128 stands for zero in the data rows.
Here is a table of points, one per row:
  144  237  083  108  176  209  141  157  141  110  122  131  121  153  095  178  127  122  098  086  104  109  128  104  121  124  133  178  096  225  105  116  093  158  255  212  140  110  123  080  104  113  142  094  116  104  136  118
  190  133  124  109  108  112  141  090  132  109  156  111  131  118  088  116  106  119  109  094  195  170  132  215  127  118  141  125  141  123  099  126  122  094  116  123  144  097  097  149  117  196  086  104  165  144  074  123
  136  105  106  110  103  137  092  134  119  107  130  097  094  102  162  107  096  190  106  144  104  097  129  119  113  136  091  125  134  133  172  095  194  133  126  092  119  087  152  121  210  081  095  176  109  116  157  153
  092  091  189  092  151  113  153  131  111  121  177  151  112  114  082  126  106  131  067  106  090  174  148  119  102  108  069  102  099  126  120  206  138  153  113  123  167  132  127  207  112  209  129  081  101  100  123  114
  146  140  112  130  149  077  140  112  104  117  169  124  107  114  136  127  107  129  131  135  118  145  103  119  134  132  114  078  173  098  120  216  103  097  102  112  114  112  118  097  132  155  122  156  094  152  119  120
  111  153  102  121  130  116  111  140  114  118  105  169  148  080  092  106  184  171  118  114  104  111  151  130  121  195  207  102  109  145  102  106  174  144  141  100  110  158  162  116  126  076  105  109  104  136  081  179
  120  164  133  103  096  175  127  133  109  104  107  185  083  173  197  108  112  137  091  188  141  111  082  080  109  179  124  096  116  200  121  112  198  121  120  148  098  132  139  099  153  140  149  101  136  223  096  163
  094  119  197  210  171  105  105  127  165  149  158  109  099  108  106  153  119  127  124  130  113  106  129  152  135  109  143  145  124  109  119  064  107  115  139  100  106  086  124  152  119  211  171  110  147  101  076  124
  094  133  086  171  162  116  102  107  251  093  127  205  142  113  118  097  096  135  106  116  158  097  079  143  129  083  120  162  113  132  167  138  097  077  154  177  116  138  216  117  116  094  118  109  185  093  114  116
  115  103  075  092  097  109  129  108  091  074  108  169  106  104  112  194  127  093  191  125  104  102  151  112  110  089  191  114  120  080  141  092  113  098  168  112  145  187  130  154  099  156  138  171  113  145  086  120
  111  110  094  108  124  071  100  110  118  115  090  128  124  124  093  136  208  204  114  114  165  139  190  105  109  172  127  118  088  102  132  102  170  106  105  120  147  108  178  098  176  099  143  187  177  100  202  110
  143  115  185  213  090  084  117  144  174  175  146  113  122  066  114  205  129  137  107  143  176  183  100  195  139  131  129  179  177  100  111  098  131  139  203  232  096  148  112  150  134  167  138  120  126  099  118  125
  134  101  063  205  113  221  123  115  159  170  092  107  101  149  148  086  109  138  127  093  133  173  126  126  131  117  131  111  099  150  202  096  079  154  081  224  128  108  117  123  098  100  116  121  100  101  097  120
  136  133  135  110  117  119  124  126  122  143  128  133  112  128  114  107  161  113  115  149  161  102  181  137  118  087  160  130  118  118  127  196  091  123  110  098  092  110  141  137  128  227  092  161  098  108  171  084
  142  136  191  104  112  075  158  120  095  161  100  129  156  090  122  097  109  118  152  116  084  104  092  104  116  098  112  098  110  105  109  169  101  120  098  150  107  114  101  104  084  126  110  131  117  105  213  155
  224  111  188  106  105  095  149  110  087  149  159  107  109  145  165  103  126  121  105  108  146  180  114  134  073  110  131  111  165  113  131  134  104  110  121  097  148  137  151  095  086  079  128  107  115  101  075  115
  097  112  082  118  171  199  169  152  114  098  105  113  137  094  203  123  099  122  112  117  131  150  104  101  150  176  137  124  133  091  189  122  207  083  111  100  121  105  072  116  130  109  102  087  098  097  203  127
  103  158  086  150  224  170  119  100  165  131  114  080  140  070  109  100  124  108  084  149  116  144  117  112  087  095  091  151  100  130  185  100  091  137  161  162  093  143  112  106  120  082  149  126  170  138  088  109
  143  102  111  091  127  126  092  105  097  101  168  145  117  130  255  109  113  104  111  205  137  184  132  135  244  119  122  108  114  099  103  105  110  216  122  112  150  108  107  098  099  083  116  117  175  088  191  134
  131  110  100  110  145  089  122  101  161  127  099  100  149  129  102  130  186  138  101  085  124  127  194  097  111  147  167  095  144  134  151  097  168  137  106  104  105  129  198  123  198  136  107  188  156  120  216  150
  157  094  174  175  109  091  122  097  188  095  118  152  101  202  103  141  133  083  096  105  108  170  131  182  112  132  111  243  196  090  106  102  115  177  084  223  138  117  102  086  128  072  134  112  104  160  121  108
  129  113  060  106  117  064  120  135  110  130  104  145  101  152  153  130  132  148  178  168  108  099  113  103  129  092  096  153  189  175  124  078  092  086  129  119  198  163  098  172  109  104  115  095  116  228  115  157
  152  093  094  114  107  113  122  119  101  117  145  086  087  081  120  099  143  058  138  126  125  117  095  115  126  119  084  104  150  121  088  197  118  122  122  134  118  123  128  152  152  130  115  133  123  111  109  126
  092  121  166  136  165  168  100  113  091  131  087  135  173  195  095  183  108  138  215  109  142  122  113  096  107  093  102  152  222  155  109  103  106  182  143  121  121  114  116  146  110  101  164  112  105  117  125  120
  099  115  120  118  092  129  145  128  125  136  178  104  130  116  117  110  149  128  128  123  129  085  188  156  126  079  154  122  118  129  099  203  097  109  099  136  120  116  131  113  146  209  169  164  147  132  154  134
  155  128  135  124  124  117  104  104  130  145  164  139  105  118  117  095  143  135  179  125  135  096  193  164  096  144  148  136  098  144  133  206  102  125  108  108  117  146  084  146  162  210  116  159  166  107  164  120
  102  141  152  121  158  140  091  130  111  173  131  123  177  208  110  203  115  106  198  122  114  103  127  100  120  110  118  157  171  130  110  123  111  150  141  152  124  075  105  195  126  069  159  134  110  110  084  116
  103  191  190  110  119  158  193  174  161  116  094  096  101  197  167  142  137  131  164  165  109  105  108  121  144  089  122  087  158  124  116  123  124  168  080  099  234  172  108  169  117  091  114  120  147  117  094  104
  102  169  128  108  140  158  114  157  101  138  103  210  140  069  088  087  152  143  127  125  113  129  152  115  135  161  188  127  135  124  090  098  189  112  152  114  130  141  183  098  152  090  109  188  131  154  080  131
  097  085  169  212  190  097  135  121  176  208  155  104  101  127  131  176  112  085  136  121  138  082  098  199  101  135  138  126  092  115  107  088  122  131  158  086  120  125  143  134  104  177  131  107  138  130  135  121
  117  111  179  093  104  187  209  088  099  168  149  111  230  100  083  118  182  118  127  119  115  110  120  119  217  192  117  123  115  111  255  110  122  106  118  114  120  116  112  104  170  098  133  090  137  126  181  109
  193  113  135  106  113  114  065  156  150  138  116  107  122  104  096  141  120  121  094  099  172  209  128  187  145  082  153  126  128  103  132  156  100  120  113  084  150  115  108  106  119  185  136  098  146  145  090  133
  145  096  194  128  110  088  214  115  125  139  119  127  125  114  122  100  098  166  160  110  132  119  120  088  172  099  110  119  068  137  097  191  100  108  122  100  073  117  093  117  125  098  128  143  098  125  187  124
  141  146  105  156  120  212  121  198  104  102  114  145  230  149  190  121  143  131  122  151  114  106  128  122  163  159  082  114  088  135  088  101  182  115  083  114  109  180  163  116  147  116  123  119  098  137  111  136
  112  137  084  111  113  201  114  201  111  113  123  130  184  200  145  107  133  152  089  158  127  120  088  107  152  209  111  123  132  113  104  106  165  113  110  108  079  194  126  116  125  123  128  149  122  099  119  180
  105  130  115  119  109  183  101  193  135  115  133  150  117  168  151  117  131  105  136  220  120  152  118  137  113  205  119  113  105  225  103  121  161  095  141  134  146  138  161  109  107  101  117  145  113  215  132  162
  100  197  118  131  098  067  121  095  101  100  111  097  120  117  112  147  090  105  138  123  136  143  100  074  126  125  153  159  123  122  120  140  139  161  189  102  214  164  131  212  119  129  173  104  105  160  121  104
These points spread out most along one direction. How many in every 100 of the points above lie lower along it than each point below? Round to a whole number. More than half of the points above lie lower than the first one.
  111  153  102  121  130  116  111  140  114  118  105  169  148  080  092  106  184  171  118  114  104  111  151  130  121  195  207  102  109  145  102  106  174  144  141  100  110  158  162  116  126  076  105  109  104  136  081  179 81
  157  094  174  175  109  091  122  097  188  095  118  152  101  202  103  141  133  083  096  105  108  170  131  182  112  132  111  243  196  090  106  102  115  177  084  223  138  117  102  086  128  072  134  112  104  160  121  108 24
  155  128  135  124  124  117  104  104  130  145  164  139  105  118  117  095  143  135  179  125  135  096  193  164  096  144  148  136  098  144  133  206  102  125  108  108  117  146  084  146  162  210  116  159  166  107  164  120 19
  102  169  128  108  140  158  114  157  101  138  103  210  140  069  088  087  152  143  127  125  113  129  152  115  135  161  188  127  135  124  090  098  189  112  152  114  130  141  183  098  152  090  109  188  131  154  080  131 84
  094  119  197  210  171  105  105  127  165  149  158  109  099  108  106  153  119  127  124  130  113  106  129  152  135  109  143  145  124  109  119  064  107  115  139  100  106  086  124  152  119  211  171  110  147  101  076  124 3
  112  137  084  111  113  201  114  201  111  113  123  130  184  200  145  107  133  152  089  158  127  120  088  107  152  209  111  123  132  113  104  106  165  113  110  108  079  194  126  116  125  123  128  149  122  099  119  180 95
  145  096  194  128  110  088  214  115  125  139  119  127  125  114  122  100  098  166  160  110  132  119  120  088  172  099  110  119  068  137  097  191  100  108  122  100  073  117  093  117  125  098  128  143  098  125  187  124 38
  129  113  060  106  117  064  120  135  110  130  104  145  101  152  153  130  132  148  178  168  108  099  113  103  129  092  096  153  189  175  124  078  092  086  129  119  198  163  098  172  109  104  115  095  116  228  115  157 62
  136  105  106  110  103  137  092  134  119  107  130  097  094  102  162  107  096  190  106  144  104  097  129  119  113  136  091  125  134  133  172  095  194  133  126  092  119  087  152  121  210  081  095  176  109  116  157  153 78
